(in the rows, 128 means zero)
The rows of A fall into 4 groups, and each row is roughly a mix of its group's hidden directions; one row fits no group.
A, 103 rows:
[[119 157 150 114 120 175 132 115 148  99]
 [114  90 158 144  92 126 140 115 151 148]
 [151  87 137 120 166 114 118 133  94 132]
 [110 182 124 139 102 142 139 131 158 125]
 [122 130  87 149 156 151 153 134 110  99]
 [123 102 150  99 103 147 105  98 149 150]
 [145 134 112 128 175 132 159 144 157 149]
 [129 146 104 150 154 110 162 168 115 122]
 [116 158 119 121 124 122 151 150 182 115]
 [150  78 142  86 140 119 137 129 121 127]
 [105 133 125 129 109 134 122 150 190 134]
 [ 97 159 136 120 144 131 100 114  89 150]
 [132 138  91 121 182 115 130 119 105 136]
 [106  70 135 134 112 116 121 105 143 143]
 [122 133 178 122 112 110  88 110 125 145]
 [136 121 106 118 131 116 172 166 151 151]
 [113 144  98 164 145 122 113  94 131  97]
 [162 169 100 119 160 125 139 136 109 123]
 [106 180 117 167 114 139 119 129 137 130]
 [121 122 136  98  96 108 102 110  94 154]
 [113 107  87 117 173 108 119 117 115 135]
 [112 168 151 107 114 167 113 113 114 115]
 [138 142 118 170 144 148 144 153 150  94]
 [133  68 120  99 124 115 140 110 131 115]
 [124 177 137 164 137 141 104 145 116 145]
 [125 147 175 131  87 138 121 116 100 125]
 [ 94 107 168 132  87 136 112 120 128 125]
 [115 125  97 149 167 142 165 147 115 120]
 [116 159 152 108  99 164 113 113 118 105]
 [127 123 167 136 108 142  95  95  99 121]
 [130 187 147 138 112 153 122 131 113 142]
 [144  76 123 123  96  93 133 127 133 125]
 [148  88 109 139 151  99 157 146 146 130]
 [112 144 122 124 156 108 110 128  84 164]
 [ 93  82 106 113 138 108 104 115 121 129]
 [157 119 152 121 154 131 115 130  76 142]
 [109  82  95 121 157 110 112 112 132 134]
 [145  96 102 150 144  90 138 144 138 154]
 [146 123  98 110 112 119 162 163 154 147]
 [159 121 108 129 159 122 163 151 157 146]
 [138 139 117 132 137  97 165 174 137 146]
 [151  96 102 151 133  88 137 149 131 148]
 [131 142 119 124 186 136 155 136 147 148]
 [109 140 143 110  94 127  95 111  86 129]
 [116 183 117 170 138 129 123 136 122 126]
 [143  88 112 138 112  81 125 141 108 136]
 [138 130 165 112  96 119  88  99 138 128]
 [124 124  83 121 164 118 147 155 156 131]
 [157 110 146 120 161 124 118 130  78 137]
 [120 128 145 108  83 131  94 134 110  97]
 [141 170 164 128  96 143 126 132 103 117]
 [141 133  83 135 140 128 170 158 131 114]
 [142 108 106 108 123 131 171 146 164 145]
 [148  87 127 102 165 103 144 141 129 116]
 [136  88 124  86 113 119 157 108 135 112]
 [104 113 172 134  80 135 121 122 129 130]
 [148 108 136 152 116 128 164 127 171 153]
 [141 146 128 157 159 123 116 125  75 130]
 [ 97 149 110 143  89 137 132 117 168 122]
 [118 110 138 119 119 163  96  81 126 116]
 [135  75 130 114  96  95 131 119 130 123]
 [138 140 108 130 131 100 162 177 134 146]
 [140 184 153 127 111 142 139 143 106 119]
 [130 187 144 149 130 145 116 142 113 143]
 [ 86 119 138 119 131 142  81 128 115 100]
 [122 115 149  79  94 122 118 105 107 128]
 [117 107 117 123 152  86 120 125  97 163]
 [144 131 110 124 133 105 173 167 149 141]
 [130  85  85 123 153 108 129 123 150 137]
 [126  80  99 134 147 116 132 124 166 140]
 [131 172 126 166 154 127 116 136  95 132]
 [124 124 141  90  91 115 107 110  95 145]
 [158 113 109 126 157 117 162 148 158 149]
 [121  72 107 121 141 105 132 130 154 115]
 [155 153  90 121 174 121 136 131 115 128]
 [147  81 145 100 156 118 120 152 136 137]
 [131 137 176 119 106 101  93 115 132 143]
 [147 127  97 112 113 115 162 165 151 145]
 [153 160 120 141 128  87 146 162 126 112]
 [155  92 108 127 132  95 146 138 150 157]
 [152 111 100 173 134 105 136 159 135 128]
 [117 162 113 180 148 125 110 131 109 128]
 [139 163 159 117 102 159 119 121 101 149]
 [168 146 161 157 113 149 147 117 142 138]
 [153 153  88 123 175 125 139 140 130 126]
 [132 104  84 124 155 109 149 140 159 141]
 [144 134  88 131 174 126 146 144 154 132]
 [111 132 144 106  90 122  95 106  93 135]
 [110 138 153  82 106 139 112 100 105 131]
 [119 104 144 113 116 161 100  82 135 125]
 [116 140 110 125 137 111 152 150 182 109]
 [115 127 144  91 100 118 106 109  87 135]
 [126 111 156 104 100 141  95  93 144 141]
 [143 123  98 112 119 120 167 164 152 147]
 [133 139 174 136  95 142 110 104  99 123]
 [151 115 107 165 148 123 152 155 159 119]
 [109 172 140 106 136 149 107 112 105 153]
 [115 150 129 160 163 106 142 159 100 128]
 [128 101  85 124 154 111 146 141 162 139]
 [100 108  84 107 146 106 134 154 145 127]
 [127 115 163 107 102 135  92  93 141 137]
 [131 138  85 145 135 152 129 123 105  85]
 [114 124  79 108 158 110 136 156 142 124]]
Each list below has one row that fits no group; the rest each fit one group, if only roughly. Name that row.
    k_881: [136 175 151 148 128 147 108 124  94 142]
    k_696: [149 145 113 111 172 132 153 147 139 161]
    k_355: [140 142 108 127 156 108 164 171 114 130]
    k_845: [146 186 144 136 130 141 155 147 120 130]
    k_444: [107 170 151 108 124 167 118 107 124 121]
    k_183: [131 177 144 115 123 138 111 134  89 104]
    k_597: [121 106  90 134 176 121 142 125 149 147]
    k_321: [146 150 115 161 149 150 150 154 161 117]
    k_556: [145  99 130 141 167 115 109 129  84 135]
    k_128: [125 157 134 169 146 135  99 132  93 144]
    k_84: [ 94  77 109 122 136 108 136 127 148 143]
    k_664: [114 161 124 117  92 140 150 128 171 120]
    k_102: [ 97 139 154 124  99 149 103 103 115 100]
    k_749: [143  92 138 116 105 132 153 123 167  99]
    k_310: [112  94 117 104 117 172 116 100 140 138]
 : k_355
    k_402: [126 132 146 129 113 149  86  87 110 105]
    k_461: [125 140 166 134 120 129  83  93 113 117]
    k_851: [130 119  88 125 139 134 173 161 142 142]
    k_526: [157 179 114 130 157 136 147 147 124 126]
    k_812: [110 176 145 107 136 166 117 113 122 134]
    k_13: [146  75 142  93 129 127 122 111 108 132]
    k_443: [163 177 117 138 155 144 149 137 132 127]
    k_431: [124 167 149 114 116 138 103 128  85 108]
    k_40: [103 121  99 137 123 108 141 136 178 105]
    k_576: [129 137 104 136 144 114 171 175 126 139]
    k_616: [119 137 168 136 124 124  83  96 110 117]
    k_100: [128 119  93 127 142 127 173 164 141 146]
    k_826: [125 164 135 114 122 132 103 121  76 109]
    k_832: [146  79 157  93 117 130 139 116 126 119]
    k_280: [125 149 108 159 154 110 111 147  94 154]
 : k_832
    k_971: [158 163 158 131  99 129 145 115  97 134]
    k_830: [100 133 155 148 153 148 106 103  95 117]
    k_497: [143  68 137  98 126 126 125 115 111 133]
    k_716: [116 131 150 111  77 138 105 112 109 104]
    k_544: [119 123 116 112 143 110 147 159 181 117]
    k_449: [120 125  89  84 160 121 125 154 134 131]
    k_620: [122 132 112 145 154 114 169 172 128 142]
    k_854: [135 141 133 157 137 134 108 112  70 139]
    k_870: [158  99 109 140 142 116 157 145 166 139]
    k_251: [131  69 119 139 131 121 117 101 152 141]
 : k_449
    k_584: [116 177 117 175 141 130 127 129 145 131]
    k_25: [164 171 118 135 149 137 157 151 141 128]
    k_192: [154 106  78 117 149 108 140 134 150 132]
    k_156: [102  89 104 135 158 131 114 132 164 127]
    k_811: [138 172 144 139 117 149 121 116  84 140]
    k_929: [154 110  83 123 141 113 145 145 164 131]
    k_172: [ 89  95 129 112  88 111 107 132 127 118]
    k_731: [123 106 109 143 148 120 164 141 169 152]
    k_801: [119 173 119 154 169 146 122 142 115 140]
    k_567: [114 106 152 113  80 129  99 119 114 108]
 : k_584
    k_957: [104 142 125 124  77 150 133 110 162 129]
    k_397: [136 140 134 166 156 127  99 142  89 144]
    k_817: [134 161 169 142 123 147 119 103  93 129]
    k_99: [103  77 113 135 137 119 133 130 167 142]
    k_651: [152 143 102 141 177 129 154 132 147 143]
    k_630: [153  95 134 120 158 114 129 120  80 126]
    k_73: [102  92 149 119  89 119  99 117 113 118]
    k_2: [116  99  93 132 175 117 135 121 147 144]
    k_688: [125 177 147 114 111 146 136 132  93 108]
    k_723: [121 183 121 124 119 128 160 137 156 113]
 : k_688
    k_29: [110 100 150 118 128 162 107  84 133 134]
    k_784: [152 118 107 113 154 106 149 138 139 174]
    k_748: [143  91 148  78 106 136 140 120 133 133]
    k_304: [142 119 100 180 145 110 137 157 136 122]
    k_459: [145 112 102 148 169 111 150 147 150 148]
    k_739: [108 177 114 173 134 129 120 139 138 127]
    k_454: [129 114  77 148 156 136 158 146 125 132]
    k_736: [132 101  93 135 154 124 142 140 175 136]
    k_82: [120 127 156 126 113 141  80  89 116 120]
    k_46: [127 123 102 132 151 117 173 167 140 145]
    k_519: [155  89 122 148 123 132 143 115 173 141]
 : k_454
    k_775: [118  73 127 115 101 139 113 100 126 139]
    k_274: [119 104  89 131 166 123 127 141 166 130]
    k_160: [122 121 140 112  78 117 100 115  93 120]
    k_640: [108 120 117 116 109 124 140 140 190 122]
    k_785: [123  94 104 135 145 116 156 135 170 150]
    k_438: [122 134 163 134 118 123  80  95 108 118]
    k_928: [133  84 133  85 120 121 144 132 161 122]
    k_975: [118 185 136 139 128 135 108 143 100 146]
    k_486: [138  82 123 135  84  98 122 130 131 117]
    k_72: [169 157  97 130 156 118 157 133 128 139]
 : k_975
    k_404: [147 154  91 142 131 112 156 163 122 108]
    k_371: [134 140 136 151 124 142 108 104  71 139]
    k_949: [117 129 129 102  88 136 147 122 176 116]
    k_299: [135 127 113 130 144 109 175 167 144 149]
    k_530: [139 172 147 141 122 146 116 121  84 144]
    k_608: [137 154 119 158 172 112 130 136  93 118]
    k_388: [155 171 144 127 129 132 128 106  84 131]
    k_159: [108 177 112 171 131 129 121 139 141 126]
    k_706: [144  69 137  96 129 124 127 114 110 131]
    k_667: [121  75 110 113 133 110 161 127 150 128]
    k_267: [136 115 125 156 164 123  94 134  88 139]
    k_935: [131  72 106 133 140 117 121 114 161 138]
    k_80: [150 129  87 120 127 117 149 157 168 122]
 : k_667
    k_77: [111 179 146 109 146 160 121 117 119 138]
    k_761: [112 104 144  91 109 106 113 101  97 138]
    k_511: [125 133 108 144 160 115 172 167 126 134]
    k_453: [114  98 102 137 179 119 127 110 133 149]
    k_879: [112 130 160  90 108 154 129  95 144 115]
    k_753: [157 168 164 117 106 149 145 140 127 131]
    k_9: [113  94 106 134 145 119 157 132 167 154]
    k_76: [148  81 113 151 118  94 142 143 141 120]
    k_676: [132  95 118 147 136 130 152 136 181 144]
    k_54: [130 123 101 128 146 128 178 163 146 143]
 : k_753
    k_221: [118 185 138 151 108 152 119 123 118 140]
    k_672: [114 131 142  91 118 142  99  91  96 128]
    k_386: [116  95 108 115 135 111 142 147 179 122]
    k_547: [135  76 120 116 125  83 133 129 116 143]
    k_927: [154 158 169 152 104 156 140 128 136 128]
    k_165: [150 102 131 133 164 116 117 122  78 129]
    k_359: [164 118  92 123 125 112 154 147 163 135]
    k_873: [143 157 140 113 115 138  95 119  85 103]
    k_86: [128 101 118 110 151 103 145 156 169 114]
    k_942: [157 102 111 139 140 124 160 143 172 126]
    k_976: [126 121 155 120 111 142  87  83 126 113]
    k_916: [116 114 170 121 123 140  93  86 130 132]
    k_114: [109 103 119 113 168  96 132 117 118 162]
 : k_672
    k_622: [134 169 129 158 109 163 118 144 131 101]
    k_226: [101  96  93 122 157 125 117 144 160 120]
    k_931: [ 95  98 146 114  87 121 100 124 116 117]
    k_126: [112 124 154  82 100 138 118  94 123 118]
    k_239: [146 145 147 132 129 143 119 111  68 139]
    k_24: [137 122  88 119 129 133 173 161 145 139]
    k_641: [120 153 122 112  98 136 159 131 175 118]
    k_581: [115 163 139 129  91 132  95 137 160 113]
    k_437: [109  93  90 126 155 108 140 136 155 140]
    k_161: [113 122 122 109  82 141 147 115 170 122]
 : k_581
    k_759: [119 177 129 158 106 148 119 110 102 134]
    k_719: [149  82 111 149 123  91 139 148 138 126]
    k_626: [126 159 100 130 150 115 162 163 114 145]
    k_600: [150 119 130 142 178 115 121 133  86 120]
    k_8: [125 181 118 151 154 117 142 151 141 117]
    k_323: [107  91 113 132 130 129 128 148 181 125]
    k_247: [117  92 145  86 103 106 124 103 116 132]
    k_187: [105 102  86 147 131 102 142 120 153 107]
    k_93: [146  79 112 149 129  95 144 144 144 122]
    k_61: [138 159 124 121 154 119 125 108  74 138]
    k_805: [114 165 170 134 116 152 113 127 100 114]
 : k_626
    k_248: [144  75 127  97 143 105 147 130 127 117]
    k_553: [137  78 117 124 129  80 140 131 123 140]
    k_205: [121 125 137 105 116 167 121  95 157  96]
    k_210: [131 134  89 127 167 120 156 152 156 139]
    k_850: [127 133  95 134 149 124 172 169 129 137]
    k_568: [159 133 102 101  86 118 133 144 155 130]
    k_990: [124 173 118 145 171 143 127 146 111 140]
    k_959: [146 142  97 139 183 127 149 131 139 142]
    k_141: [108 123 127 112  79 143 133 117 171 128]
    k_361: [114 132 157  89 114 158 134 101 149 109]
    k_715: [128 119 102 131 150 124 178 164 140 141]
    k_232: [110 124 164 121  88 134  96 117 105 109]
    k_792: [131 149 126 131 172 157 156 137 161 122]
    k_745: [125 112 121  99 127 116 152 148 182 118]
    k_940: [129 124  91 129 143 129 173 166 136 141]
 : k_205
    k_211: [109  74 116 115 122 119  92 111 129 122]
    k_471: [165 117  83 119 139 112 144 145 157 129]
    k_774: [137  75 133 103 116  93 143 117 136 135]
    k_71: [119 123 171 128 125 132  89  86 126 122]
    k_273: [123 151 106 166 161 115 115 147 105 152]
    k_105: [152 106 108 147 140 124 154 145 177 129]
    k_425: [142  90 136 111 104 129 151 119 167 104]
    k_793: [116 179 133 164 116 149 108 130 118 143]
    k_257: [117 167 138 105 125 164 118 106 119  96]
    k_327: [122 107  84 114 136 114 139 156 168 123]
    k_833: [113 185 120 160 136 132 129 148 143 124]
    k_737: [135  76 126  99 121  94 143 116 132 139]
 : k_257
